One turn moves every row onto another: examples first, then more rows asked:
z_915: [-51 -25  -4 -47 -16  -2   3   6 -43  35   2   3   6   1 -16   1   5  11
  -6  -4  51  30   6]
z_648: [ -9 -11 -31 -34  16  22 -15  -6  27  13  18  18   6  -6 -76  16 -14  10
  -7 -12   2  14  -4]
z_202: [-53   9   3 -38   0 -29 -12  -7 -30  57  -2 -10  -1   7 -10  14 -12 -10
   9  -3  43  26  18]
z_421: [ -4 -12 -19 -49  -9   9   2  -5  28  -8 -11 -12  -4 -37 -59  35  -4  16
  14 -23   5  32  28]
z_653: [  0  13  -7 -45  29  17 -20 -27  21 -13  17  15   4  -5 -49  18 -16 -10
 -34  -5 -11  11  -1]
z_153: [-52  -7   5 -40   0 -15   7 -12 -37  25  -5  17   5  10  -8  -6   9  -8
 -27 -20  44  29  -2]
z_850: [-63  16 -12 -34  24 -20 -16 -12   7  45 -12  -9  17  23 -14  11   3 -17
  23 -19  30   1  23]
z_740: [-14  10 -19 -27  19   0 -27 -11  34  14  23  -7   2   1 -75  23 -25  -4
 -10  -3 -10  14  12]
z_884: [ -2   7 -13 -56   9  -1 -29  -8  31   7 -23   2 -18 -24 -50  42   3   7
  14   3   1  32  31]
z_770: [  6 -12 -19 -39  24   8 -23  -9  15  -1   8  17  -2 -43 -45   6  -7  -1
  26  17  30  19 -18]
z_624: [-58 -16 -11 -52  11   9 -17   2 -17   8 -19 -38  39  14 -21   8  11   2
  30   5  32  17  41]
z_36: [ -3  -6 -30 -38  26  28 -15 -10  14  -2   2  -5  24 -13 -78  23 -19   2
  14 -12  -1  26  16]
z_658: [-45   7  -5 -65  31   9 -23 -16 -15  29 -19  15  14  15  12  10  20 -10
   7   3  34  -3  12]
z_232: [  2  -8   1 -38  13  -1 -15 -16  16 -32  24   2  -2 -41 -34  -1  -9  -9
 -11  18  20  14 -19]
z_335: [-16   7  -7 -35  -1 -19 -15 -10  44  -8 -16 -11 -14 -16 -64  28   2   2
  -5 -14  -4  34  31]
z_503: [-57   2  15 -40  -2 -28 -21  -4 -36  26  -9 -19   5  20 -15   1   2 -11
 -15  15  35  36  27]
z_611: [-60  14  13 -47  13 -17 -26 -13  -4   6  -3 -41  21  24   0   9   2 -17
  -5  11  19   3  38]
z_598: [-54 -22   4 -46   9   4  -6   0 -28   4 -22 -31  40  19 -16   5  18  -2
  16   0  40  19  40]
z_821: [ -6  -4 -19 -21  25 -11 -27  -7  24  -2   2  -6   5 -34 -63   4 -13  -9
  37  16  23  29  -2]
z_577: [  8  10 -22 -53  35  29 -30 -17  14  15   6   7   7 -16 -54  36 -23  -2
  13   4  -3  14  11]
z_767: [-46 -14  11 -53 -19  -6   9  -6 -50  18  13 -27  11  -8   1  11 -12   1
 -11  -3  43  24  19]
z_213: [-69 -17  -8 -31  -2  -4  15  -8  -4  -6   2 -34  39  14 -25  -7   5  -4
  -3 -32  32   8  24]
z_448: [-58 -20   1 -30   0  -3  25  -8 -18   4  -2 -28  38  11 -13   2   5  -5
   7 -34  42   9  25]
z_142: [ -1   4  -5 -51  25  22 -35 -15  13 -21   7 -10  13  -2 -60  20 -13  -4
 -22  19 -14  21  19]
z_636: [ -2  18   2 -54   7 -10 -18 -22  37  -6  -9  10 -26 -23 -33  36   2  -2
 -22  -5  -5  20  18]
z_450: [-45 -17   1 -65  -1  23  13 -11 -24 -12   8 -24  31  -4  13   7   4   1
  -9 -14  34  -5  18]
z_872: [-37  11   8 -53  13 -10  -3 -20 -46  38 -12   9   5  -1  10  14  -3 -16
  -2 -10  43  28   9]
z_688: [  7 -16  -9 -40  19  11 -22  -9   6 -29   4 -13  13 -45 -47   6 -12  -3
  22  25  23  27  -1]
z_610: [  7 -10 -15 -62  15  41 -22 -10   7  -7  22  -3   9 -21 -51  29 -20  12
 -10  13  -4  10   8]
z_349: [ -8   4  -8 -17  21 -22 -20 -17  34  -5  19  10  -7 -29 -50  -3 -10 -14
   2   7  20  15 -21]
z_294: [-50 -28  -6 -52  -4  10   6   3 -20  38   9   7  14   8   0  11  16  15
   5  -8  51  -7   8]
z_752: [-53  -5   5 -32  -7 -18  18 -14 -42  17  -5 -28  23   0 -18   5 -14 -13
   3 -28  41  37  23]
z_877: [ -8   3 -11 -34  11  12  -4 -20  25 -15  31 -15  13 -14 -62  18 -31  -6
 -23 -18 -10  11   7]
z_166: [  8   7   1 -42  31  -5 -37 -18  14 -19   5   0  -1 -35 -33   7  -8 -15
   9  34  17  22  -7]
z_514: [ -7 -16 -20 -18  10  -6  -4  -8  26 -14  21  -5   6 -40 -62  -3 -14  -3
  17  -1  26  22 -15]
z_926: [-54 -23 -23 -53  -3  18   9   1 -11  35  12   2  19   0  -6   9   8  15
  15 -22  46 -11   4]
z_845: [-11  -9  -6 -48 -18  -1   5 -11  37 -20   8  -4 -17 -31 -48  27   0  14
 -25 -21   1  20  15]
z_844: [-57  -8   5 -38  10 -11   1 -10  -8  30   1  19   9  26   1  -1  23  -4
 -19 -14  41  -4   2]
z_544: [ -6   3 -20 -45   3  -3  -3 -12  42  10 -11  25 -23 -26 -51  32   6  10
  -3 -27   7  23   8]
z_944: [-47 -19  11 -55  -7   8  18 -10 -27   6  16 -21  24  -1  15  12   2   1
  -9 -14  41  -8  18]
z_99: [-56   8   2 -33  16 -23 -14  -9  -7  49 -10 -18  17  21  -5  20   2 -14
  26  -8  37   2  32]
z_953: [ -1   1   0 -57   2   3 -12 -16  22 -32 -18 -19  -4 -29 -46  33   2   4
  -9  -4  -5  34  36]
z_862: [  5 -10 -12 -68  -2  19  -8 -10  22 -11 -10  18 -16 -36 -37  34  11  18
  -9  -5   6  24  13]
z_383: [ -8   0   2 -20  16 -20 -21 -16  26 -33  16 -20   6 -30 -53  -5 -15 -18
  -2  17  13  24  -2]
z_392: [-62  -3  -1 -47   6  -6  -3 -11   2  21  14  13   5  20   4  -3  18  -4
 -29 -13  33 -15  -4]
z_635: [-48  -9   4 -43   7  -9  -8  -7 -48  15 -28 -18  24  11 -22   1   5 -10
   7  -3  40  49  29]
z_64: [-62  -1  18 -37   4 -22 -18  -5 -11  15  -4 -37  22  29  -8   7   8 -10
  -2  11  29   9  41]
z_549: [-42  11  11 -51  30  -5 -12 -20 -22  31 -18   9  17  19  15  16  16 -18
   4  -3  37   1  17]

z_862 -> z_884
z_944 -> z_549
Where do these go?
z_926 -> z_850
z_767 -> z_872
z_653 -> z_142
z_821 -> z_514

One turn moves every row onto another: examples first, then more rows asked:
z_478: [ -2  -5  -9   4  12 -51  11 -22   3   2  14  37  27  -2 -27  18  13  44
  11 -12   3   3   1   0 -20  -9  -3]
z_131: [  7 -10  16  21 -34   0  -6   5  -8   2  20  -8 -27  36  18  -3  -3  31
  14 -16  -5  18  -6 -28 -19  29   2]
z_839: [ -6 -31 -25   5  24 -20 -12  19  -4  -4   7  36   2 -26 -13 -30  40  15
   4 -14 -19  20  13  13 -28 -12  23]
z_574: [ 13  15  -5  16 -46  -9   5 -19  39 -13 -13 -11  -1  -9   1  11 -18  -7
  -6  -5 -21 -19  25  -3  -1 -20  31]
z_215: [ 15  -9  -6  42 -36  -1  21  19 -14  39 -11 -26  -6  11 -19  -6   1  25
  13  38  -3  13  20 -26   8  -1   1]
z_875: [ 22 -22 -16  30 -31   3  18  26 -12  40 -13 -35  -9 -15  -7 -21  -8  11
  10  26 -13   9   6 -20  23   5   7]
z_486: [ -9 -14 -13  13  11 -19  -6  10 -12 -12   3  42  -2 -31 -17 -24  29  34
  12 -39 -23  14  12  23 -25  16  19]
z_575: [ 22 -19 -18 -27  19 -29   6 -10   6  12  25  37  20 -24 -11  -1   9  13
  -5   1   0  25 -16   3 -10 -14  12]
z_882: [ 12  21 -12  15 -35  -2   6 -15  33 -10 -17 -12   3  -7   0  10 -10 -12
  -6  -3 -25 -19  33  -8   4 -36  29]
z_856: [ 15   4  -1  45 -41   3  25  17 -21  34 -15 -24  -8   7 -21  -5  -4  34
  19  23  -7   9  21 -20  14   9   0]
z_298: [ 12   0  -9   3   1  30  -5  24 -27  11  16 -12 -21  28  21 -14  18   0
  10   1 -17  27   7 -39   0 -23   3]
z_583: [ -4 -10 -22  14  10  17  -7  26 -29   6   2 -27 -14  14  21 -18  15   1
  19 -21 -30   1   8 -39  12 -26  -3]
z_686: [ 10 -21 -11 -12  12 -45   5 -18  12   9  25  37  24  -6 -19  10  12  28
   0   4   8  17 -10  -1 -24 -11   6]
z_621: [ 10  14 -11  17 -39  -9   5 -17  36 -12 -16 -14   2  -9   1  10 -15  -9
  -4  -6 -24 -23  28  -6   3 -29  29]
z_214: [ 21  -3 -24 -27  28 -16  10  -6 -12   9  15  36  20 -38 -12  -5   5  13
   0 -20 -14  18 -12   8   7 -14  10]
z_381: [ -8 -19   4  32 -26 -14  -8   7 -11  -2   7 -24 -21  22  19  -8  -6  33
  24 -37 -18  -7  -6 -27  -6  25  -6]
z_8: [ -9  -6  -5  17   6 -19  -3   6 -11 -12   6  50  -3 -15 -23 -16  34  40
  12 -28 -15  20  19  20 -36  14  18]
z_60: [ 19  21  -1  12 -48  -2   6 -19  37 -11 -11  -5  -4  -6   1  11 -18  -7
  -9  -2 -19 -11  25  -3  -2 -19  34]
z_230: [ 16  28  -9  11 -37   5   8 -15  30 -10 -13  -7   0  -5  -1  10 -10 -12
  -8   2 -23 -12  33  -7   3 -35  31]
z_501: [ -7 -23 -18   8  19 -18  -9  16  -3  -4  11  44   2 -11 -18 -21  46  21
   4  -3 -11  27  19   9 -38 -14  21]
z_267: [ -8 -11  -7  15  10 -18  -5   8  -7  -8  11  50  -1  -5 -24 -15  43  35
   9 -11  -9  27  22  14 -43  -2  20]
z_2: [  8  12 -21 -11  28 -22  16 -11 -21   2   4  36  24 -36 -20   3   6  27
  11 -36 -19   4  -1   9  10 -12   0]
z_628: [ 21 -10 -11  33 -36   5  21  24 -21  35 -17 -32 -11 -19  -9 -20 -15  19
  15  12 -18   7   8 -14  29  15   5]
z_745: [ 18 -22 -12  34 -32  -2  17  24  -9  41 -10 -32  -7   1 -12 -15  -1  14
   9  39  -6  12  12 -26  13  -4   6]
z_720: [-13 -19 -15  28  -4  -6  -8  18 -21   0  -2 -34 -15  11  21 -14   3  17
  25 -40 -30 -16   1 -34   9  -2  -8]
z_557: [ -8 -27 -23   7  20 -20  -9  17  -8  -8   3  36  -1 -37 -12 -31  32  21
   8 -32 -25  14   8  18 -22   3  21]
z_125: [ -2  10 -15   4  19 -38  16 -19 -14  -1   4  35  27 -17 -27  14  10  43
  17 -34 -10  -4   5   5  -4  -9  -5]
z_582: [ 20  27  -3  10 -43   5   8 -18  32 -10 -11  -3  -2  -5   0  12 -14 -10
  -9   1 -19  -7  29  -4  -1 -26  33]
z_277: [ 17   0  10   6 -22  22  -5  14 -16   9  25  -2 -28  39  19  -7   9  15
   6   2  -5  35   1 -33 -17   4   6]
z_722: [ 18   3  -4  41 -40   6  26  18 -25  32 -18 -25 -11  -8 -15 -11 -13  30
  18  11 -15   6  15 -14  23  18   1]

z_486 -> z_557
z_230 -> z_582
z_575 -> z_686
Where do these go?
z_131 -> z_381
z_215 -> z_856

